R: 3 groups of rows, each row roughly a mix of its group's hidden directions
R (91 x 10)
[[ 0.40 -1.09 -0.13 -4.26 -2.88  3.15 -0.71  2.25  3.98  1.49]
 [ 3.22  3.86  1.36 -4.16 -0.24  0.34 -0.25 -4.02 -0.43  0.62]
 [ 3.59  1.86  1.64 -5.23 -1.41  0.51 -1.16 -2.83  1.43  1.15]
 [-4.51 -1.20  0.30  0.55  2.59  3.71  0.78  2.77  2.37 -2.19]
 [ 0.85 -3.38  2.34  5.44  2.59 -1.74 -0.95  0.71 -1.20 -1.26]
 [ 2.26 -4.29 -1.06  3.57 -1.17  1.11  2.83  2.47  2.66  0.41]
 [-1.96 -1.61 -2.97 -2.81  3.60 -1.16  3.34 -0.70  3.23 -1.32]
 [ 3.12  1.93 -1.11 -1.63 -2.49 -3.77 -1.18 -4.03 -2.23  0.99]
 [-0.85 -4.51 -2.36  2.87  2.69 -2.56 -1.06  0.57  3.30 -0.61]
 [ 0.88  3.34 -1.43  2.13 -5.32 -0.30  0.83  0.74 -2.53 -2.59]
 [-4.99  2.78 -0.66 -1.17 -1.84 -0.82  2.84 -1.97  0.62 -3.24]
 [-2.86 -0.26  0.41 -2.05  1.92  0.02  0.01 -4.74  2.35  4.13]
 [-4.49 -1.21 -1.69  3.88  3.50 -0.29  1.35  1.95 -1.17 -1.55]
 [ 3.91  0.21  3.00  3.78 -0.27 -0.01  0.57  2.11 -1.31 -4.02]
 [ 1.81 -1.54  2.55  1.81  2.41 -0.07 -2.41 -4.12 -0.77  4.09]
 [ 1.68  4.82  0.11 -1.37 -1.97  2.25  3.73  1.84 -0.82 -2.53]
 [-0.77  3.11  2.17  3.61 -3.97 -1.13  1.71 -2.15 -2.95  0.03]
 [ 3.04  2.14  3.29 -1.66 -1.70  1.38 -3.47 -2.73 -1.16  2.87]
 [-1.18 -0.12 -1.53 -3.41  1.54  1.82  0.76 -4.24  3.25  3.34]
 [-3.59 -3.31  0.37 -3.01  4.23 -0.26 -2.19  0.62  2.07  0.92]
 [ 5.59 -0.12  0.78 -1.40 -0.60 -2.82 -1.96 -2.29 -1.85  2.57]
 [ 3.02 -0.56 -5.19 -1.50 -2.68  0.26 -1.17 -3.43  1.50 -0.25]
 [ 0.78  0.97  4.63  3.72  2.52 -3.16  0.16 -0.33 -2.10  1.91]
 [-1.50 -2.85 -0.22 -3.34  0.55  1.06 -3.39  2.95  4.25 -0.26]
 [ 0.85 -2.25 -0.37 -0.64 -1.11 -0.57  2.21 -3.21  4.73  3.98]
 [ 0.30 -3.98 -2.52  3.53 -2.50  1.69 -1.01 -2.52  0.43  3.15]
 [-2.75  0.19  1.02 -0.75  6.17 -1.09  0.43  2.55 -0.60 -2.42]
 [ 2.68  1.54  2.65 -2.59 -2.70 -2.48 -3.88 -2.54 -1.60  0.76]
 [ 0.68  2.41  3.09 -1.00  5.40  0.06 -1.03 -3.23 -1.41 -1.38]
 [ 4.30  1.03 -0.88  0.14 -4.35 -3.08 -0.61 -1.58 -2.22  2.17]
 [ 4.40  3.80 -0.24 -0.96 -1.60  2.65  2.24  2.92 -1.08 -1.48]
 [-2.35  4.37 -1.19 -5.33 -2.07  1.32 -0.81  0.25 -0.19 -0.24]
 [-2.53  2.63  0.11  3.25  1.00  1.43  2.08  1.76 -3.94 -3.39]
 [-3.12  3.41 -1.31  0.31  0.05 -3.41  2.63 -4.06 -1.16 -1.33]
 [ 1.05 -1.40 -2.48  4.92 -3.34  3.02  1.28  1.45  0.18  1.98]
 [-1.69 -1.73  4.49  0.36  1.56 -0.59 -2.89 -1.94  3.88  2.28]
 [-4.19 -4.45 -1.43  2.65  0.42 -2.83 -1.45  2.12  0.07  0.41]
 [-1.96  3.28 -0.93 -0.53  4.73  2.82  3.31 -0.27 -0.17 -2.05]
 [-1.96  3.02 -0.10 -0.97 -4.39  2.78  2.32 -3.46 -1.42  0.98]
 [ 1.32 -1.30 -3.06  0.87 -0.29 -2.96 -1.02 -5.62  2.33  0.97]
 [ 3.58 -2.04  2.69 -2.36  1.54  0.33 -4.19 -2.33  1.12  2.19]
 [-4.11  0.12 -1.07 -1.66  4.72  0.36  1.30  2.41  0.77 -3.17]
 [ 0.94  4.18  2.19 -4.79  2.17 -1.14  1.59 -0.86 -0.13 -2.43]
 [-6.45 -0.46 -0.89 -1.46  1.25 -1.21 -2.71  2.27 -0.53 -0.86]
 [-3.83  2.66  0.59  2.41  0.47 -1.24 -0.29  3.46 -2.90 -3.35]
 [ 2.12 -0.08  5.01  1.57  0.51 -2.24 -4.24 -0.54 -1.12  2.13]
 [-3.56 -2.27  2.79  1.27  0.64  1.42 -1.87  3.48  3.98  0.54]
 [ 2.22 -3.95  0.50  0.69  4.73 -1.48 -1.95  3.11  1.41 -0.17]
 [-3.63 -3.70 -2.39 -0.12  0.73  0.78 -0.67 -0.37  2.19  4.72]
 [ 0.06  0.29 -1.27  3.94 -1.18  0.84  6.22  1.24 -0.55  1.25]
 [ 0.54  0.02  4.57  0.27  4.90  0.24 -2.08 -3.31 -0.76  0.42]
 [ 1.33  0.16  2.49 -4.74  2.97  0.61  0.47 -4.38  0.33  1.48]
 [-4.19  1.33  0.58  1.29  2.70 -4.18  1.55  3.27 -0.26 -1.41]
 [-2.08  3.32  0.01  1.16  1.50 -4.81  2.43 -2.48 -2.52 -0.92]
 [-0.48  6.82 -1.05 -0.12 -0.56 -2.52  1.60  1.15  1.56 -0.65]
 [-1.53  1.40  0.74 -5.28  2.58  3.50  0.26  1.41  1.45  2.35]
 [ 0.20 -3.50 -1.33 -4.90  0.50  0.33 -2.97 -3.72 -0.02 -0.46]
 [ 4.78  0.05 -0.98 -0.98 -4.53  0.23 -2.07 -2.68 -1.31  1.70]
 [ 0.99  3.19  3.72  1.76  2.70  0.06 -1.17  0.01 -3.28 -3.71]
 [ 1.48 -0.38  1.28  0.21 -0.74  0.71 -0.25  5.35 -3.10 -4.24]
 [-5.09 -3.52 -2.83  2.69  0.70 -1.34 -0.15  2.02  0.14  1.19]
 [-0.79  1.02  1.73 -3.88  3.61  4.55 -0.45  0.23  2.76  0.15]
 [ 1.77  2.32 -1.77 -1.08 -2.81 -4.59  0.31 -3.97 -1.70  0.89]
 [ 3.95 -0.28  2.49 -2.31 -4.74  0.28 -2.97  0.22  0.92  1.37]
 [ 0.70 -3.26  3.00 -1.12  4.84  0.49 -1.59  2.03  2.68  1.57]
 [ 3.79  3.62  2.09  1.64 -1.80 -2.56 -1.69 -1.21 -3.05  1.85]
 [-3.08  3.23 -3.25  0.32 -3.36 -1.04  0.66  0.76 -2.37 -3.43]
 [-4.38 -0.24 -3.28 -3.90  1.87  1.29  1.17 -0.15  2.67  1.53]
 [-2.30 -3.51  1.78 -1.50  4.52  0.97  0.34 -2.01  2.28  2.75]
 [-4.10  1.12 -0.57 -0.02  0.68  1.08 -1.04  6.25  0.75  0.73]
 [ 0.45 -0.82  3.82 -3.66  2.24  0.12 -4.58 -1.91  1.02  1.35]
 [ 3.83  0.96  2.41  1.49 -2.55  1.24 -3.30 -2.90 -3.07  0.99]
 [-0.47  1.69  3.52 -1.89  2.82  4.68 -1.48  2.32  1.10 -1.91]
 [ 2.19 -0.56  2.23  3.69 -4.37  0.20 -1.78  3.11 -0.90  2.19]
 [-1.61  3.04  1.05  0.77  4.05 -1.36  0.46 -0.78 -4.36 -3.11]
 [-4.57 -1.96 -0.66  2.83  2.54  0.60  0.25  4.04 -0.01 -2.24]
 [ 2.82  3.54 -0.50  0.58 -2.52  1.20  0.47  4.90 -2.04 -2.03]
 [-2.42  1.47  1.37 -3.30 -0.54 -3.40 -3.74  1.06 -1.64 -3.31]
 [-2.20 -0.97  1.31  0.23  4.06 -2.84  0.44  5.31  0.87 -0.32]
 [-1.66  4.04 -1.10 -1.32 -4.67  2.05  1.92 -2.94 -0.96  0.20]
 [-0.78  4.74  3.23 -4.67  1.58  0.34  1.30 -0.96 -0.66  0.56]
 [-1.14 -5.21 -0.55  4.32 -0.37  1.09 -1.23  3.27 -0.59  0.20]
 [-1.93 -1.56  2.99 -0.91 -1.16 -0.40 -5.59  0.35  3.44  0.83]
 [ 0.77 -1.39  0.52  3.79  0.22 -1.02  3.53 -5.31  1.52  0.44]
 [-3.80 -2.47 -2.18  0.91  1.00  1.61  0.62  4.87  2.20 -1.66]
 [-1.03 -1.57 -3.41  0.43 -4.95 -3.63  0.96  2.46  0.02 -1.14]
 [-1.84 -1.33 -5.31  1.51 -2.62 -0.70  3.67  0.47  0.73  2.04]
 [ 1.33 -1.19  2.46 -1.81 -3.05  0.17 -4.91 -0.96  0.20  3.81]
 [-2.40 -4.57 -2.29  2.30 -0.08  1.12 -2.17  4.22  0.61 -0.06]
 [ 0.44  4.63  2.77 -5.23  1.62 -0.27  0.54 -0.14 -0.94 -0.87]
 [-3.31  2.53 -1.72  1.21 -0.04 -2.98 -3.06  4.45  0.96  0.75]]

which group is each row in? (one row of each group first)
[ 0.68  0.27  5.43 -3.14  2.92 -0.59 -1.55 -0.98 -2.73  1.34]
V
[ 1.64  0.96 -2.98  0.74 -6.73 -0.02  0.06  1.07 -1.36  0.14]
N
[-4.03 -0.02  0.40  4.24  2.60 -0.64 -0.88  2.35 -2.92 -2.24]
K

[ 5.67  3.02 -2.47  1.55 -2.16 -0.62  1.91 -1.22  0.65 -0.96]
V
[-1.79 -2.39 -4.50  0.44 -3.95 -3.29  1.66  1.20  0.79  0.85]
K
[ 0.32 -4.09 -1.50  4.83 -1.20 -2.07  2.04  2.65  0.43 -1.34]
K
[ 0.76  3.35 -1.79  0.57 -1.90 -3.00  2.30 -4.25 -3.15 -0.25]
N
[ 2.74 -4.16 -2.56 -2.59 -1.18  2.71 -3.11 -1.64 -0.60  1.35]
V
[-3.52 -0.75 -0.51 -0.08  2.67  1.91  1.95  4.99  2.83 -0.76]
V
[-2.59 -2.24  0.92 -3.26  5.17  0.65  0.97  1.14  2.85 -0.75]
V
[-5.52 -2.38  1.07 -0.49  2.61  2.43  1.11  0.63  2.03  2.32]
V
[ 1.60 -2.84 -0.80  6.29 -1.65 -1.16  1.79  1.52 -0.99 -0.01]
K
